One turn moves every row onto another: examples first, then more rows asked
Q_211: [ -2  12  -1  17  -2  -6   7   8 -13 -14  14   2  -2  11 -14  -4   8  18
  -2  -7 -14  20  17  -4  -3  13  -2   1  -4   8  15  -1   2 -10]
Q_904: [ -7  -2  -5  -1  -8  -4  12  -6 -10   7  -9  -1   2   5  23  -8 -21  -8
  26  -1   5   5 -22   3  -5  -1  21 -23   2  -4   0   1  -3   0]
Q_970: [ -8  -2  -4   1  -7  -4  13  -6  -9   7  -9  -3   1   6  25  -9 -20  -7
  26  -1   6   5 -22   3  -1  -2  23 -22   3  -4   0   0  -3   0]
Q_927: [ -4   4  -3  29  -1  -2   3  18  -8  -9  14  -1   6  -2 -16  -9  12   1
  -5   4   0  27   8  -2  -1   0   8   7  -4   3  19  -4   5  -8]
Q_767: [  5   0   6  -1   2  -1  -1  -1  -1   9  -7  -8 -12  -4 -16  -2 -32   4
 -28 -13  -1  12   8   2  -4   1   5  17   7 -13   2  -2  -6   0]
Q_230: [  6   1  -6   6  -7  -3  -3  -1   2 -15   3  16  18   0   7  12  19  -8
  36   0 -10  -6  -8  -6  -1  -1   3 -21  -4  -3  -1  13   4   8]
Q_249: [-12  -3  -3  -8   0   8  -4 -22  11 -15  -4  -6   6  -8   1   4   9  -9
   1  16  15 -18  -5   0  -4 -11  13   2  -6 -36   2  -5   2  10]
Q_930: [  5  -1   6   0   3   0  -1   0   0   8  -7  -9 -13  -5 -16  -4 -31   3
 -28 -11   2  12   7   2  -2  -1   7  18   7 -14   2  -3  -5   0]
Q_719: [ -6   8  -6  -8   0  -5   3  17  18  13  -3   2   4  -3  11  11  21   6
  -1 -18 -16  10   1  -2  -4   6 -17  19   3  14  -3   2  -3  10]
Q_535: [  2  -1  -7  15  -6   2  -1  -2  12 -19   4   5   9   5  15   7  25  -4
  36  -1  -2  -8  -9  -3  13  -2  10 -14   1  -6  -2   6   8   5]
Q_722: [ -8   0  -4   0  -7  -4  14  -7  -9   6  -9  -3   0   8  25  -8 -21  -5
  27  -3   4   5 -21   3  -1   0  21 -23   4  -4   0   1  -3   0]
Q_435: [  5   0   6  -1   3   0  -1  -1   0   8  -7  -9 -14  -4 -16  -3 -32   5
 -28 -13   1  12   7   2  -2   0   6  18   8 -13   2  -3  -7   0]
Q_370: [ -5  -3   2 -18  -6  -3  -9  14  21   6   4   0  -3 -11 -21 -23 -12  -8
 -11  11   7 -17  12   7   1 -11  14  -9  -3   3 -12 -14   1  -4]
Q_10: [ -3   2   3 -27  -7  -5  -4   6  17   2   4   0 -11  -1 -18 -18 -15   5
  -8   3  -3 -22  19   3   2  -1   9 -14  -3   7 -15 -12  -1  -6]
Q_760: [ -1   8  -3  19  -2  -7   3  14 -16  -8  13   8  10   0 -21  -3   6   5
  -3   1 -11  25  12  -4 -12   6  -1   0  -8   6  19   1   2  -7]
Q_444: [  4  -3  -7  14  -7   0  -4   2   9 -14   4  11  18  -3  10   7  23 -13
  36   3  -1  -4 -12  -4   5  -5   8 -15  -2  -6   0   7   7   7]
Q_171: [ -7  -1  -4  -2  -8  -5  13  -7 -11   6 -10  -2   1   7  24  -7 -21  -5
  26  -2   3   5 -21   2  -3   0  20 -24   2  -3   0   2  -4   0]
Q_493: [ -8   3  -2 -23  -1   2  -1 -30   1 -17  -4   1   3   0  -1  12   2   3
   3   8   1 -23   3  -4 -11  -1   1  -7 -10 -30   1   1  -1  10]
Q_283: [-12   2  -3 -14   0   8   1 -29  11 -20  -4  -8  -3   3   5   7   7   4
   3   8   9 -24   1  -1   1  -3   8   0  -6 -33   0  -5   2   7]
Q_228: [ -6  -1   2 -19  -6  -1  -4   9  24   2   4  -5 -12  -2 -16 -23 -11   1
 -10   6   4 -21  15   6   9  -6  14  -8  -1   4 -14 -16   1  -6]
Q_80: [ -5   8  -2  27   0   0   7  12  -4 -15  14  -6  -4  10  -9  -9  12  14
  -4  -4  -4  22  12  -2   7   7   7   8   0   5  16  -7   6 -11]
Q_92: [  5   2  -5   6  -6  -2   0  -6   6 -19   4  10   9   8  13  11  21   1
  37  -5  -9 -10  -5  -6   7   3   3 -19  -1  -3  -2  10   5   5]
Q_670: [ -8  -1  -4 -17  -1   3  -5 -23   2 -11  -6   4  13 -11  -5  10   3  -9
   1  16   8 -18  -3  -3 -16  -8   6  -5 -11 -33   4   0  -2  12]
Q_668: [ -8   7  -6  -5   1  -2   2  18  23  12  -3  -2   1  -3  14   9  24   6
  -2 -16 -11  10  -1  -1   1   4 -14  22   5  13  -3  -1  -1   9]
Q_510: [ -7   5  -7  -3   0  -3   0  22  22  15  -3   0   6  -8  10   8  24   0
  -3 -13  -9  13  -2   0  -2   1 -12  23   3  12  -1   0  -2  10]
Q_39: [ -3  -1   2 -26  -7  -7  -8  10  14   7   4   6  -2  -9 -24 -19 -16  -5
  -9   9  -1 -18  16   4  -5  -6   8 -14  -6   7 -13  -9  -2  -3]
Q_588: [ -5   6  -6  -6   0  -5   0  20  18  16  -3   4   8  -8   9  10  21   1
  -2 -13 -13  12  -1  -1  -8   2 -16  20   2  13  -1   2  -4  11]
Q_275: [  6  -1   5  -1   2  -1  -1   0  -1   9  -7  -8 -11  -6 -17  -3 -32   3
 -28 -11   1  13   7   2  -4   0   6  18   7 -14   2  -3  -6   1]

Q_211 -> Q_80
Q_719 -> Q_668
Now these:
Q_535 -> Q_444
Q_670 -> Q_493
Q_10 -> Q_228

One turn moves every row onto another: examples first, then more rows asked
Q_267: [-27 -16   7  -7 -15  -4   3   2   3  -6   0  17]
Q_412: [13  0 12  6 19  3  9  1 17  8  1 -6]
Q_225: [  6  -7  17   0  13  -2   4   9  15  12   5 -10]
Q_580: [ -7  18  -8  19  10  12  -8 -12   2  -7  -8   3]
Q_499: [ -8  15 -12   9   1  16  -3 -16  -4 -10  -8   6]
Q_868: [-25  -1   5   5  -1  11  -5 -24 -13  15   4  -4]
Q_471: [  9   0  16   6  13   2  -2  12  10  16   5 -14]
Q_910: [-27 -11  13 -10  -9  -8   8  -5  -3  -6   2  21]
Q_699: [-30 -12  11 -16 -12  -6   5  -3   5  -6  -1   9]
Q_641: [-18 -18  10 -15 -18  -1  12   4   2  -5   2  10]
Q_731: [ 7 -4 21 -1 19 -6  8  5  9 11  6 -7]
Q_629: [-16   7  19   3  11  16  -4  -4 -11  21  -5 -11]
Q_563: [-18 -18  15 -10  -9  -5  13   4   7  -1   1  20]
Q_837: [-28 -14   9  -7 -19   2   0  -4   1   1   5  15]
Q_836: [-10  19  -2  18   8   7  -8 -18  -2 -13   0   1]
Q_505: [-26  -8  17  -6 -17  -6   2   1  -3  -9   5  14]
Q_122: [-14  16 -13  17   0  10  -9 -12  -3  -7  -8   4]
Q_569: [  3  -6  19   1  10  -1   4   4  17  15   5 -19]
Q_554: [ 9 -3 26  1 12 -1 -2  8  8  9 16 -9]
Q_102: [ 14   1  12  -4  14   8   7   8  11  11   0 -15]
Q_976: [ 5 -1 19 -6 15  7  2  7 13 17  2 -9]
Q_721: [-12  24  -1  16   6  16 -10 -13   0  -2 -12   1]
Q_428: [-14  12  -7  14   5   9   1 -16   1 -14 -13  14]
Q_164: [ -8  19  -2  14  16   6  -4 -15  -5  -8  -6   8]
Q_617: [-12  16 -10  11   9  13  -8 -22   2  -4  -7   2]
Q_931: [-29  -6  22  -6  -2   0   5  -8  -6  14  -2 -18]
Q_557: [-25 -16  12  -9 -18  -7   3   6   1  -2   1   6]

Q_505 -> Q_836
Q_629 -> Q_931
Q_225 -> Q_267
Now these:
Q_731 -> Q_910
Q_569 -> Q_837
Q_471 -> Q_557
Q_428 -> Q_412
Q_641 -> Q_499
Q_617 -> Q_976

One turn moves every row onto another: examples first, then more rows asked
Q_811: [ -7 -10  -6   0 -25   4  -5  -4  21  17 -15 -38  19 -36 -21  10 -10 -19]
Q_190: [  8  -7 -14  18 -25  -9 -16 -15   3   5   9   1   7 -22  13 -19  -3  -8]
Q_824: [-15 -22 -25 -20 -13  -7  -2   0   8  -5 -19  -9  10 -33 -23  -8   8 -27]
Q_281: [ 13  -2 -15  -2 -17  21  14  11  13   2 -22 -22  25 -24 -16 -11  -5  -9]
Q_948: [-18 -19  -5 -20 -12   8  -6  -2  14   5 -16 -26   7 -26 -21   7   4 -16]
Q_377: [  2 -15   0  -4 -16  22   6  -2  23   2 -14 -28  15 -28 -25  -2  -3  -6]
Q_539: [ -1 -10 -33  -1 -26  -7  -2   7  12  16 -23 -26  13 -33 -26  10  -5 -22]
Q_698: [  8 -12 -15  17 -25  -6  -7 -14  -3  -1   9   4   5 -18  12 -19   4  -4]
Q_21: [  5  -2 -31  -5 -19 -10  -2  -5  16   8 -20 -28  -1 -37 -21  11 -14 -27]
Q_614: [ -3   2 -23  -2 -25  -3  -3   7   8  19 -24 -33  25 -34 -10   3 -10 -26]
Q_166: [  6  -9 -13  20 -28 -12 -14 -16   4   6   9   0   6 -25  12 -20  -3  -8]
Q_683: [ -2 -13 -13  11 -24 -13 -17 -16   0   2   8   3   1 -22  13 -19   2  -8]
Q_156: [  3 -14 -14  15 -25 -10 -19 -16   2   0   5   0   1 -21  17 -19  -1  -8]
Q_753: [  3  -9 -15  12 -22 -12 -19 -15   0   3   7   4   3 -20  14 -19   1  -9]
Q_237: [  6  -3  -4  16 -17   5  -3 -12  10   9   0  -5  10 -26  27 -17   0 -16]
Q_135: [ -3  -7 -22   6 -21   1  -3   4  29  10 -21 -43   8 -33 -17   1 -13 -20]
Q_524: [ -4 -19 -30 -16 -14   5   2  11  10   1 -25 -14   4 -22 -29   2   8 -14]
Q_781: [-12  -9 -21 -24 -10   8   1  12   2   2 -26 -18  12 -21 -11  -4   6 -21]
Q_63: [-15 -13 -19 -11 -13  13  -4  12  -2  11 -24 -18   7 -33 -23   6   7 -20]
Q_855: [  1 -13 -18  13 -25 -13 -12 -13  -5   1   8   3   4 -19  14 -15   5  -9]
Q_967: [  0 -11 -27   7 -29 -12  -1  -3  17  10 -17 -24  26 -46 -22  -3 -10 -30]
Q_290: [ 22  -4 -24   1 -15  10  14  -2  22  -3 -18 -23   2 -32 -27  -1 -13 -14]
Q_709: [-16 -15 -21 -14 -10   2  -7   7  20   1 -23 -32  -5 -24 -17   0   1 -21]
Q_649: [ -3  -4  -7  11 -16  -2  -9 -13   6  12  -1  -6   6 -26  30 -12   2 -21]
Q_5: [  0  -7  -5   7 -11   6  -5 -11   6   4  -1   0   4 -21  28 -17   6 -16]
Q_485: [  8 -10 -13  14 -21  -5 -15 -14   2   0   8   6   4 -19  12 -22   2  -5]
Q_170: [  6 -12 -10  15 -23  -5 -11 -15   3  -1   9   6   3 -20  11 -23   2  -2]
Q_318: [  4 -13 -16  -1 -11  19   8   9  29  -5 -21 -33   3 -22 -22 -11  -5  -8]
Q_24: [  5 -14 -12  16 -25  -6 -16 -15   3  -2   5   1   1 -20  15 -22   0  -5]
Q_130: [  7 -10 -17  21 -29 -12 -11 -14  -2   4   9  -1   8 -22  14 -15   0  -7]
Q_795: [ -2  -6 -20   8 -25  10  -2  10   5  20 -22 -28  17 -42 -23   7  -5 -20]
Q_704: [ 12 -17 -19   1 -17  13  15   1  21  -9 -16 -11  22 -34 -28 -19  -1 -12]
Q_424: [ 15 -12 -27   4 -22  11  11  10  19   5 -21 -21  15 -27 -31  -2  -3  -8]
Q_750: [  2 -10 -27 -21  -6   3   4   0  12  -7 -20 -16 -10 -27 -24   2  -2 -19]
Q_416: [  5 -12 -13  19 -26  -8 -17 -16   4   0   6  -1   3 -21  16 -20  -2  -7]
Q_300: [  5 -11 -14   2 -17  27   8  14   6   6 -22 -19  14 -33 -27  -3   3  -9]

Q_781 -> Q_614
Q_416 -> Q_24
Now these:
Q_377 -> Q_948
Q_130 -> Q_698
Q_290 -> Q_750
Q_704 -> Q_824
Q_318 -> Q_709
Q_237 -> Q_5
Q_524 -> Q_539
Q_485 -> Q_753
Q_795 -> Q_300
Q_683 -> Q_166

